Here are some points, each followed by its number:
[ -4 -39   1  47   2   3   9 -39  18  33  31 -45 -27 -26  29  67 -13  61  66 -18  57  40 -14  51  -1   5 -50  76 -46  22 -34  48 -13  23  -2  13  32  26   0 -21  44   4 -14  57 -38  23  25  -2 -47  28  68 -69  37 -31  42  37   3   1   9  41  16 -90  40 -19] 0
[-21  38 -14  19 -12 -53  59  -6 -51  13 -13 -28  16  -3 -21  23 -73  36  84  -7  -2  73 -77  47 -15  24  15  14 -55  79  42  13  -6  12  -7 -90 -24   3  42 -33  38 -16 -43  91   4 -41   7 -37 -34  75  13 -58  48 -11  33  15  -4 -38  21 -50  34 -20  25  13] 1
[ 74   0   2  37  16 -27  10   7  34  20  34 -32 -28 -28 -19  56 -26  35 -15  -7 -36 -37   6  58 -12  16 -22  10  -6 -18 -37 -35  75  23 -48 -44  -2 -29 -35  32  80 -34   2  41 -58   3 -24   0 -14   8   1   4   8  -3  35  25 -14  62 -23  36  16  -9  -5   3] 2
[ 111   97   -3  -26   30  -12  -28  -42    1   60   73  -57 -127 -123  -10  -44   53  -50 -104 -103  -12 -127   37  -78  127  -65  -10   20   92    3  -79   46  -56   16   -3   38   26  -40 -127   55  -46   50  -21  -15  -58  -34   17   62   51  -74   59   77  -55   64   -5  127    1   57  -37    1  -66  -64   33  -17] 3
[ -98  -23  -11  -75    9  -79  -65   57   59    0  -45  127   42  119   12  -33   -9  -86   38   45   38   58  -66   42  -92  -43   23  -63   -8  -34  -33    7  -52  -67  -13  -38  -64   23   32  -24   14  -96 -100  -47   19  -90   57  -59   65  101  -47    2  -55   23   24 -127  -50  -47  -76   13  -80  127  -44   14] 4
[  3 -47 -19 -39  24 -20 -18   6 -13 -15  -9 -29  21  -9 -24 -49  25   3 -36 -29   3 -52  48   0 -46 -37 -12 -10  -8   6  10  23 -11  26  -3   9 -16   9   3 -18 -56 -39 -11 -74   6   2 -25   8  16 -24 -13  51  20  12 -15   1  -5  36 -22 -21 -36  60 -43 -25] 5
[  41   37  -32  -56   13  -30   -7  -44    5   46   34   31  -45   13   50    1   25  -77  -93  -21  -59 -111   66  -72   89 -102    8   29  113  -44  -73    6  -21  -36   -9   37   39  -46  -95   16  -20   61   -2  -17  -28  -20  -11   24   82 -127  -14   87  -29   53  -17   36   24    4    1    5  -47    2    7  -27] 6
[-91   2 -18   1   7  71  22 -16 -40   3  -2 -23   4  12  29  25   2  69  71  49  44 105 -44  23 -58  44   1 -13   0  24  -9  35 -42   4  28 -44  10  10  73  16  44 -12 -29  52  21  23  16 -42 -36  44  32 -50  -9 -30  26  39  31 -37  50 -14  22   2   0  32] 7
[ -46  -35   -1 -102   -7    6 -105   64  -26  -59  -93  103  122   25  -20    2  -48 -114   18   48   13   95   32  -35  -89  -18   25  -28   20  -67   71   63   -2  -47   24   62   -8   29   15  -27  -57   47    2 -127   94   45   22  -35  -37   31  -69  -20  -35   -1  -47  -38  -76  -33   43  -65  -18  119  -44   22] 8
[-75 -22  46 -47  12   1  75  27  27 -16 -33  45  33  -7  71  87 -50  53  91  54 -18 117  -8  12 -26  48   0  67 -22 -52  13 -41  21   5 -24 -29   1  24  56 -27  69 -27  19  88  41  -4  48 -30 -40  43 -14 -62  33 -51 -40 -12  25 -77 -46  40  66   2  42  24] 9
[  44 -117    7  -42    3   18  -56   22   54  -19    6   29   59   28    0   -3   41  -28 -122   21  -51  -30    7  -43   -1  -60  -10   -5   93  -15   29  -51   44   -7   22   49  -37  -37   17    7  -40   53    3  -46  -16   88  -76   12   29  -92  -78   48   14   77  -45  -13    1  -23   26   34   53    3  -31  -29] 10
[  28   31    9   66   29  116   97  -50   40   79   92 -104  -22  -92   -9   19    8   90  -19  -71  -29    0   14  -53   99  100  -53   45 -127   81  -19  -10   37   60   54   33   -9   19  -87  -15    6   18    0   64  -52   25   22  127  -21  -94   39  -40   44  -48   44   46   25   10  -24   15   -4 -120  -33  -76] 11
[-23 -39  -2  13 -12  23  29  -4  23 -18 -18  33  27  57  54  34 -12  -4  34  46 -23  59 -36  39 -76  22  -8 -66 -12 -19  11 -59  39  28  25 -52 -17 -53 -11  21  26 -17 -12  -4  17  26 -13  19 -28  -2 -39 -50  19 -41 -26 -73  13 -22  19  -3   2   6 -19   3] 12
[ 24  28  41  33 -43 -57   5 -17 -62   3 -23 -57 -36  28 -31 -22 -43   9   4  36  69 -26  14  25  24  24 -12  -3   5  11 -11 -53  34  29 -13 -25  -6 -19  56  24 -17  -9  39  50 -11  13 -61 -56   9  20  50   6  54 -10 -41 -46  27  61  -4 -47  29 -34  60  -9] 13
[ -37  -13   -9   75  -12   48   51  -22  -62   -9   52  -80   -8   -6  -48  -15  -30   38   78  -59   58    7   -5   46  -19   17  -19   39 -106   46   52   17   -4   41  -44  -34    6   62   29    4  -19  -15   67   38  -21   -7   58  -15  -42   61   50  -35   42  -15   23   40  -19   -5  -13    1  -21   15   36  -21] 14
[ 43 -14 -39  30   3  17   9 -19 -13  17  45 -77 -15  -6  -4 -59   3  -5  34 -21 -17 -26 -42  58  13  11 -15  12 -45  56 -43   7 -22  -6  -6  -3  33   3  32   8 -20 -27  -2  39 -44 -27  16 -10 -31  -7  37  -2  -1 -41  79  26   7  22  24  -2  28 -65  16  14] 15
[  32  -84  -22  -30  -16  -87  -50   54  -21  -82  -44   -6   34   48  -23  -55    8 -107 -123  -20   -4  -47    1  -13   13  -20   28  -77   94  -22   61  -20   12  -77   18   16   -5   -3   -6   24  -75   50   30  -80   23   23  -88  -10   52   -4  -64   48   -5   36  -66  -45  -15   38   50  -76   -6   67  -43  -42] 16
[-63  32 -11  10  25  45  41 -36  28  34  52 -17 -29  25  10  34 -25  30  34  37   7  50 -46   9  27  25  19  -3  11  17 -17 -44  -7  25 -18 -41 -39  -4   8 -17  60 -31 -21  59   3 -35   0 -31 -28  11 -13 -29  -6  31  61 -41  46 -28  -3  17  -9   0 -13   3] 17
[  79   30  -23    5   16  -42  -11   20  -13   42    5  -60  -66  -46   16  -44   35   14  -67  -69   -3 -120   42   10   74  -29    8  -22   49   56  -49  -28  -17   38   -2   -2   18  -23  -23   68  -65   39    5  -18   -2  -35  -35   -9   67  -50  -12   54  -19   38    5   44  -21  121  -46   31  -47  -35    6   -7] 18
New points follow, each followed by the numbers of its three nearest points above, smallest number first.
[ 32  13  10  38  16 -31 -31   7   6 -30 -37  -8   4  -5 -21 -18 -47  -4  25   4   5   1  20  19   0  -7 -34  18  23  48  22  -4  -8  11  19  -9   8  11  14  17  -5  -9 -18 -37  -6  -3 -44 -11 -22  40  -8  10  35  13 -27  11 -18  12  16   0 -15  29   7  40] 2 5 13
[ 45   6   0  70 -18   2 -11 -22 -11 -23  -1 -90 -15 -52 -45 -26   1  63 -31 -61   7 -44  18  32  13  -5 -34 -18  -7  35  -5   9  -5  21 -46  -1  15  12  13  10  -6 -61  15   8  23 -72   7 -27   3  -1  46  34  12 -29 -22 -14 -21  36 -28  -1 -31 -53  25   0] 5 13 15
[  90   83   33  -15   16  -11  -22  -10   -4   20    0  -16  -60  -37  -51  -86   68   17  -70  -57   11 -117   45  -49   78  -17  -20  -47   37    0  -53  -45   -1   18   -3   23   44  -46  -88   16  -61    9    2   -3  -31   -3  -50    5    0  -78   -7   28  -34   18  -32   26   35   45  -40  -13  -59  -35  -14  -10] 3 6 18
[-48  22   4 -37 -46 -41 -40  70  46 -55 -73 108  13   5  -7 -14  -6  -1  45  31 -32  60  -9  -5 -63  12  29 -28 -19 -57  -8   3 -14 -35 -53  -2  -3  -2  34 -19  23 -33 -21 -23   3  18  37 -27   3  52 -35  35   7  -7 -28 -34 -49  -2  13  21  16  20 -22  70] 5 9 12
[ 71 -40  20  17  14 -18 -35  13 -16 -46 -19  28  42   7 -11 -56  35 -35 -49  -7  -4 -41  65 -73   9 -41 -20 -14  75  -9  -5  -2   5 -13 -15  43  19 -18   7   3 -20  18  18 -52  25  20 -42  -5  30  29   0  72  12   2 -47  42  13  68  12  34   4 -36  57  14] 5 10 18
[ 37  32  -3  59 -36  16 -53  35  -5 -23  32 -28 -31 -46 -21   1  -6  31 -34 -51  -4 -12 -18 -13  58  39   4   6 -72  38 -26  27 -14  17  -7  64  -1  24  29   2 -17   0 -43 -37 -36  15   3  13  -4  47  54  -9  36 -24  -9  56  -9  34 -14   5 -17 -39  -3  28] 0 2 15
[-116  -34   -8   -9   -8   50    0   18   48  -40    4   53   79   22   -3   71    8   42   64   75   22  127  -43   81  -63   31   16    6 -102  -41   16   -8   74  -13    1  -23  -25   33   64  -37  108  -27    8   63   -4   -7   48  -26  -24   13  -51  -79    7  -13   28  -97  -23  -69   -1  -12   69   49  -15   11] 7 9 12
